One vector is turned by the same rotation once a step. Each row is the vector after some number of steps, and that number follows the row.
The counts run from 0 to 210.
[ 2.24  2.03  0.56 -0.33 -0.37 -0.87  1.22  0.12 -0.38  0.92  1.23  0.23
 -1.77 -0.45  1.94  0.93 -0.66  0.26 -1.10  0.11 -2.80 -0.08 -0.39 -0.38
 -1.84 -1.51  1.08  0.82 -0.09  0.25  2.76  3.46 -0.05  1.08 -0.69 -2.70
  2.45  2.13  3.62 -1.73 -0.22 -0.69  1.83  1.43  1.65 -0.77 -1.92  1.12] | 93
[ 0.73  1.42 -0.42  0.12 -0.26 -0.12  1.86 -0.39  0.79 -0.67  2.51  0.23
  0.51  1.56  1.67 -0.67  0.62  0.54  2.60  1.28 -3.38 -1.68 -0.08  0.86
 -3.96 -0.44  0.21  0.09 -0.09 -0.99  0.49  2.40 -0.82  0.07  0.42 -2.23
  1.14  2.56  2.93 -2.05 -1.36 -0.15  1.27  0.10  3.79 -1.20 -0.92  0.83] | 139
[-2.68 -0.27 -2.21  1.71 -0.10  0.02  1.74  0.09  0.47 -0.74  1.51 -1.37
  0.80 -0.74  1.83 -1.01  1.72 -0.08  2.33  2.46 -0.71 -0.85  0.55  0.49
 -1.77  0.31  1.59  1.37  1.96  2.05  2.04  1.79 -0.10  1.99 -1.03 -0.33
 -1.67  1.40  2.71 -0.58 -1.66 -0.35  1.93 -1.66  2.43 -1.34 -0.98  1.15] | 78
[-1.24 -1.12 -1.55  1.64 -1.88 -0.42  2.51  0.15  1.15  0.48  1.67  0.34
  0.39  1.40  1.42  1.39  0.01  0.57  1.15  1.67 -1.72 -0.59 -1.78  1.32
 -2.67 -0.76 -1.17  0.46  0.56 -1.49  1.25  3.29  0.16  1.80  0.29 -1.89
  1.38  1.14  2.95 -0.94 -1.03 -0.73  2.91  0.99  1.59  0.98  0.15  0.70] | 85
[-1.98  0.20  0.01  0.12  0.63 -0.31  0.11 -1.09  0.18  2.30  2.52 -1.35
 -2.04 -0.21  1.93 -1.37  1.08 -0.43 -0.04  2.60  0.67 -2.39  0.21 -0.91
 -0.68  0.61 -0.30  2.58 -0.42  2.10  2.64  2.15  0.25  0.89 -3.31 -0.39
 -1.08  1.04  3.51 -0.56 -1.18  0.23  1.25 -1.15  0.92 -0.47 -1.16  2.00] | 165
[-0.25 -0.07  0.63 -0.61  0.78 -0.05  0.40 -2.65  0.11  3.62  1.17  0.96
 -1.30  1.80  1.57  2.31  1.11  1.61  0.10  2.09 -0.54 -3.59  0.88 -0.75
 -1.54 -0.23 -0.04  1.76 -0.84  0.96  0.57 -0.85 -1.21  2.89  0.97 -0.92
 -0.19  0.73  4.20 -0.17 -0.60 -1.10  0.42  1.58  1.32 -1.76  0.37  0.77] | 115
[-0.70 -1.73 -2.25  1.49 -1.80  0.94  2.99  0.08  0.32  0.14  1.55 -0.04
 -1.15  0.12  1.12 -0.37  1.24  0.51 -1.26  1.42 -1.62 -0.11 -0.58  2.47
 -2.64 -0.22  0.51  1.57  0.30 -1.03  1.15  2.60 -1.32  2.30  1.48 -0.70
 -0.68 -0.45  2.36 -1.53 -1.01 -0.07  3.98  1.58  1.31  0.60  0.67  1.38] | 128
[ 0.63  0.33 -0.43  0.86 -1.33 -1.32 -0.49  0.79 -1.61  2.55  2.54 -0.90
 -1.60 -0.10  3.62 -0.12 -0.46 -0.09 -2.47  1.87 -0.40 -1.27 -0.84 -2.00
 -1.55 -0.45 -0.59  0.38  0.11  0.82  1.47  3.49  0.19  1.44 -3.10 -0.24
  0.73  1.38  2.53 -0.65 -0.63 -0.27  0.60 -0.27  0.99  0.08 -3.11  1.39] | 207
[-1.56 -0.28 -1.13  2.77 -2.55 -0.62  0.68  0.87 -1.25  1.56  1.22 -0.77
  0.38  0.28  1.99  1.06  0.63  0.29  1.13  1.60 -0.22 -1.22 -2.28 -1.03
 -2.90 -1.47 -1.98  0.91  1.53 -1.14 -0.20  3.49  0.85  1.30  0.26 -0.84
  0.32  2.95  3.44 -0.17 -1.71  0.71  0.40 -1.55  1.32 -1.65 -1.37 -0.22] | 88
[-1.60 -0.87 -0.98  1.85  0.17  0.33 -0.26 -0.73 -0.91  1.28  2.99 -1.82
 -1.57 -0.82  2.80 -1.43  2.47 -0.06  0.34  2.68 -0.56 -1.18  1.46  0.10
  0.17  0.90  1.57  1.72  1.32  1.51  0.74  2.13 -1.18  2.61 -1.78  0.06
 -0.70  1.08  2.52 -0.16 -0.62  0.19  1.80 -0.38  2.02 -0.86 -0.06  2.66] | 121
[-0.42 -1.55 -1.68  1.28 -1.00 -0.29  1.21  0.03 -1.57  1.03  2.19 -1.29
 -2.56 -0.73  0.42 -1.88  2.15 -0.43 -2.82  3.23 -0.56  0.21 -1.46  1.60
 -2.64  0.89  0.65  1.61  0.82  0.70  1.58  2.29 -0.93  1.96 -0.86 -0.19
 -1.93 -1.27  1.56 -1.35 -1.07  1.33  2.95 -0.23  0.79 -0.26  0.11  1.89] | 13
[-2.31 -0.14 -2.33  1.37 -0.32  0.12  1.28  0.68  1.02 -0.58  2.28 -1.75
  0.25  0.65  1.85 -0.80  0.72  0.39  1.97  3.15 -1.11 -1.02  0.66  0.60
 -1.76  1.22  1.23  1.19  1.17  1.04  0.88  2.03 -1.67  1.67 -1.72  0.50
 -1.89  0.72  3.44 -0.03 -1.91 -0.58  2.27 -1.46  2.60 -0.50 -1.75  1.24] | 77
[ 0.53 -1.38 -0.95  0.53 -1.00  1.69  1.25 -0.28 -1.09  1.06  1.84  0.90
 -1.00  1.60  1.57  0.21  2.18  0.60 -2.96  2.41 -0.66 -1.46 -0.19  0.98
 -3.24  1.15 -0.92  2.47 -0.46 -0.07  1.06  1.16 -1.44  2.08  0.74  1.22
 -1.50 -0.24  1.99 -0.11 -2.64  1.63  3.17 -0.28  1.05 -1.25 -0.45  1.51] | 11
[-0.06 -1.27 -0.16  0.79 -1.81 -0.76 -1.22 -0.48 -1.59  2.37  1.96 -0.33
 -1.71 -0.23  3.40 -0.18  1.49  0.80 -1.56  2.25  1.21 -2.57  0.35 -1.88
 -1.14  0.29 -0.25  1.29  0.32  0.77  0.94  2.44 -1.25  3.74 -2.82 -1.16
 -0.18  0.01  2.93  0.34 -1.46 -0.15 -0.23  0.42 -0.09 -1.67 -2.23  1.06] | 3
[ 0.18 -2.09 -1.50  1.13 -2.24  0.79  1.63 -0.75 -1.36  1.64  2.38  0.36
 -1.19  1.83  1.39 -0.76  1.99 -0.07 -0.93  2.89 -0.51 -1.80 -1.13  1.36
 -1.21  1.26 -0.93  1.44 -0.46 -1.62  0.99  2.62 -0.34  1.47 -0.49 -1.77
 -0.37 -1.58  1.98 -0.63 -2.23  1.74  3.25  1.46  1.69  0.48  0.76  2.16] | 172
[ 1.04 -0.80 -2.41  1.02 -3.34  0.07  0.84  0.08 -3.52  1.97 -0.09 -0.71
  1.33 -0.14  3.04  0.61  1.38 -0.09  0.38  1.40  0.06 -0.47 -1.17 -1.41
 -2.69 -0.82  0.35 -0.83  0.07  1.76  1.26  3.38 -0.72  2.64  0.20 -1.11
 -1.90 -0.49  1.90  0.86  0.26 -0.61  1.04  0.42  0.92 -1.84 -1.14 -0.73] | 152
[-1.71  0.84  0.48  0.75  1.47 -0.38  0.97 -1.74  0.76  2.40  2.05 -0.06
 -1.77 -0.16  1.46 -1.28  2.39 -0.01  0.59  1.60  0.31 -1.75  0.81 -0.81
 -0.66 -0.03 -0.20  3.18 -0.19  3.13  3.71  1.55  0.19  1.40 -2.24 -0.93
 -0.17  1.63  3.85 -0.57 -0.96  0.38  1.53 -1.35  0.36 -1.08  0.27  2.36] | 166
[ 0.73 -0.41 -1.54  0.25 -1.82  0.64  2.92 -0.61 -1.53 -0.70  1.12  0.14
 -0.52  0.10  0.29 -0.70  0.32  1.01  0.90  1.58 -0.50 -1.99 -0.44  1.92
 -3.37  0.16  1.80  0.27 -0.53 -1.81  0.10  1.61 -1.58  1.84  0.33 -2.53
 -0.74 -1.14  2.57 -1.17 -1.79  1.12  2.05  2.64  2.62 -2.45 -0.71 -0.49] | 21
[ 0.37  0.87  0.77 -1.09  1.50  0.31  1.76 -2.42  0.74  1.75  1.75  1.91
 -1.61  0.92  1.97 -1.11  1.44  0.13  0.78  0.53 -1.41 -2.30  0.72  0.01
 -2.77 -1.11 -0.74  1.62 -1.15  1.06  3.35  2.11 -0.19  0.52 -0.77 -1.53
  0.95  2.40  3.61 -1.77 -0.11 -0.65  1.77  0.17  1.19 -0.61  0.44  1.99] | 51
[ 0.35 -0.94  0.43 -0.48  1.28  0.12  0.67 -2.32 -0.11  2.39  1.00  1.27
 -1.12  1.34  2.13  1.67  1.78  2.40 -0.65  1.66 -1.48 -2.66  0.24  0.14
 -2.33  0.55 -0.29  1.13  0.10  0.59  0.66 -0.58 -2.44  4.15  0.55 -1.40
  0.17  0.62  3.16  0.73 -0.57 -1.72  1.20  1.55  1.16 -1.76  0.47  0.28] | 116
[ 0.26  1.87 -0.87 -0.64  1.00 -0.98  1.87 -0.84 -1.24  1.60  1.13 -1.55
  0.38  1.03  1.12  2.41 -0.14 -0.29  1.40  1.67 -3.56  0.68 -1.73 -0.77
 -1.45  0.08  0.67 -0.46  0.74  1.61  2.53  2.60  1.17  1.10  0.90 -1.71
  1.24  1.20  3.10 -0.42  1.61 -0.95  3.38 -0.02  2.01  0.88  0.19  0.97] | 147
[ 0.63 -1.25 -0.72 -1.16 -0.25  0.00  1.02 -1.69 -1.70  2.72  0.71  1.96
 -0.87  0.49  3.07  0.99  0.56  0.18 -0.45  0.67  0.64 -3.30  0.46 -0.34
 -4.31 -0.95 -1.51  0.13 -1.34  0.63  0.63  1.39 -1.80  3.42  0.18  0.63
 -0.62  1.00  2.82 -1.37 -0.11 -1.05  0.95  0.89  0.17 -1.18 -0.10  0.02] | 160
[ 0.75 -1.32 -1.09 -1.28 -0.69 -0.09  0.68 -0.63 -0.77  2.15  1.54  1.51
 -0.89  1.34  2.99  0.23  0.01  0.71 -1.64  1.51  0.25 -3.42 -0.20 -0.93
 -4.17  0.42 -1.94  0.60 -1.30  0.47  0.63  1.67 -2.53  3.24 -1.49  0.86
 -0.80  0.13  2.96 -0.95 -0.61 -1.02  1.24 -0.03  0.29 -0.56 -1.73  0.04] | 161
[ 0.16  1.63 -1.76 -0.61  0.35 -0.57  1.60 -1.25 -2.48  2.26  1.35 -0.70
  0.58  1.27  2.35  1.89  0.88 -0.49  2.17  1.28 -2.99 -0.33 -0.77 -0.16
 -1.58 -0.17  0.45 -1.17  0.68  0.78  1.65  2.80  0.41  1.35  1.76 -0.68
  0.51  1.49  2.60 -0.50  2.21 -0.34  3.51  0.39  1.99 -0.15  1.11  0.75] | 148
[-0.67 -0.55 -2.02 -0.56 -2.46 -0.33  2.21 -0.70 -0.91  2.92  1.39  0.48
 -0.83  0.51  2.82  2.32 -1.67 -0.64  0.57  0.85 -1.50 -0.83 -0.62  0.38
 -1.86 -2.24 -1.08 -0.39 -1.16  0.42  1.38  3.72  0.38  1.83  1.22 -0.24
  0.67  0.87  3.17 -2.11  1.58 -1.61  2.71  1.47  1.07  1.15  0.29  1.10] | 41
[-0.04  0.87  0.35  0.34  0.77 -1.48  1.02 -1.61 -1.42  3.46  1.77 -2.18
 -2.46  0.31  0.24 -0.75  2.30 -0.34 -0.14  2.97 -0.39  0.04 -1.66 -0.29
 -0.35  0.82  0.75  2.13  0.85  1.75  2.38  1.84  1.00  1.07 -0.63 -2.94
 -0.03 -0.06  3.10 -0.90  0.72  1.46  2.63  0.33  0.79 -0.44  1.30  2.22] | 59
[-0.50  1.51  0.47  0.63  1.08 -0.95  1.34 -0.39 -0.36  1.01  0.46 -1.58
 -0.11  0.41 -0.43  3.02  0.16  1.49  1.14  2.71 -2.67 -1.80 -0.86 -0.80
 -2.44 -0.58  2.19  1.68  1.86  1.12  1.02 -0.75  0.42  1.54  0.47 -1.51
 -0.05  2.76  3.81 -0.07 -2.40 -0.01 -0.54  0.10  2.80 -3.11 -2.02 -0.40] | 27
[ 1.42  1.02 -0.35 -0.01 -0.55  0.66  0.50 -0.44 -1.58  1.23  1.82  1.54
  0.65  1.44  2.86 -0.72  2.35 -0.17 -0.48  0.84 -2.68 -1.21 -0.34 -0.59
 -5.66 -0.54 -1.13  0.11  0.02  1.36  1.79  3.05 -0.63  0.21  1.21  0.03
 -0.50  2.91  0.94 -0.61 -1.10 -0.29  0.90 -1.33  1.83 -2.01 -1.01  0.59] | 97
[ 0.84 -1.46 -1.28 -0.24 -2.25 -0.62  1.67 -1.24 -1.31  1.95  0.37 -0.72
  0.37  0.69  1.82 -2.07  1.79  0.79  0.47  1.95  0.82 -1.92 -1.01 -0.74
 -3.60  0.23  0.45 -0.17 -0.80  1.22  1.29  2.67 -1.15  2.53 -1.67 -3.58
 -2.56 -2.62  2.07  0.36 -0.17 -0.83  0.63  1.38  0.77 -1.71 -0.11 -0.09] | 109
[ 0.74  0.31 -1.81 -0.73  0.23 -0.49  1.64  0.20 -0.21 -0.39  1.76 -0.60
  0.51  1.97  2.72  1.99 -0.69  1.29  0.68  2.01 -3.75 -0.98 -0.57  0.48
 -2.20  1.33  1.15 -0.47  1.00 -0.11  1.50  1.61 -1.48  2.41 -0.08 -0.93
  1.02  0.44  2.34  0.28 -0.15 -1.15  3.25  1.26  3.18  0.27 -1.76  0.27] | 31
[ 1.42 -0.92 -0.31  0.05  0.53  0.01  0.76 -1.15 -1.48  1.57  1.33  0.85
 -0.38  1.26  1.49 -1.55  3.61  0.59 -1.07  2.97 -0.36 -2.06 -2.00 -0.53
 -4.88  1.48 -1.30  0.46  0.64  0.70  2.25  2.03 -0.57  2.35 -0.93 -1.19
 -1.09 -0.10  0.31 -0.15 -1.72  1.05  1.52 -0.42  0.86 -1.41 -0.68  0.90] | 55
[ 0.24  1.04 -0.65 -1.30  0.97 -1.44  2.05 -0.52 -2.69  2.68  1.13 -2.30
 -1.85 -0.07  0.52 -0.10 -0.03 -1.41 -0.69  2.75 -1.37 -0.81 -1.56 -0.68
 -1.83 -0.27  1.41  0.30 -0.32  2.78  3.48  2.33  1.34  0.22 -1.19 -0.86
 -1.07 -0.49  2.41 -1.84  1.47  0.55  2.73  0.34  0.34 -0.16 -0.66  1.52] | 102
[ 0.20  0.40 -2.28  0.50  0.03 -0.75  1.37  0.06 -0.49 -0.35  2.37 -0.98
  1.25  0.85  2.72  0.34  0.74  0.46  1.81  1.82 -3.17 -0.54 -0.35  0.85
 -2.56  1.05  1.83 -1.41  1.26 -0.21  1.37  2.79 -1.32  2.12 -0.56 -0.46
  0.85  1.34  1.72 -0.11  0.65 -1.35  3.59  0.38  3.40  0.21 -1.07  0.69] | 32
[ 0.49  1.09 -2.05 -0.54 -1.18  0.60  1.43 -1.28 -2.44  2.40  0.77 -0.48
  1.77  2.19  2.52  2.36  0.59 -0.08  2.42  1.09 -2.06 -0.53 -0.82 -0.90
 -2.02 -0.11 -1.12 -0.88 -0.19  0.84  1.19  2.84 -0.09  1.05  2.06 -0.19
 -0.25  1.32  2.95  0.37  1.47  0.18  2.96 -0.53  2.15 -1.35  0.27 -0.24] | 149
[ 1.52  0.99  0.17  0.25  0.32 -0.93  3.36 -0.39 -0.70 -0.28  0.93 -0.37
 -1.68 -1.22  0.32  0.71 -0.63  1.14  0.64  0.38 -1.30 -0.92 -0.74  0.83
 -2.52 -1.74  2.30  0.81 -0.20 -0.80  2.08  1.72 -0.46  1.91 -0.69 -2.34
  1.86  0.55  3.82 -2.38 -1.46  0.36  2.07  2.51  2.03 -1.73 -1.69 -0.39] | 136
[-1.50 -0.36 -3.17  1.12 -1.02  0.35  2.21  0.24 -1.52 -0.11  0.40 -0.43
  2.26 -0.02  2.00  0.49  1.99  0.62  3.59  1.61 -0.44 -1.31 -0.81 -0.07
 -3.66 -0.33  0.37 -0.70  1.05  0.68  1.45  2.32 -0.15  3.06  0.58  0.11
 -1.53  0.49  2.68  0.65 -0.48 -0.06  2.18 -0.91  1.85 -1.46 -0.36 -0.73] | 194
[ 0.73 -0.05 -1.55 -1.30 -1.73  0.94  1.94 -1.46 -2.21  2.68  0.19  0.16
  1.22  2.40  1.87  0.36  1.57  0.85  1.75  1.30  0.70 -1.96 -0.24 -0.67
 -3.56  0.70 -1.92  0.18 -1.98  0.74  1.24  1.84 -0.93  1.92  0.56 -1.16
 -2.17 -1.51  3.75  0.51  0.17  0.73  1.84  0.42  1.11 -2.02  0.34 -0.85] | 107
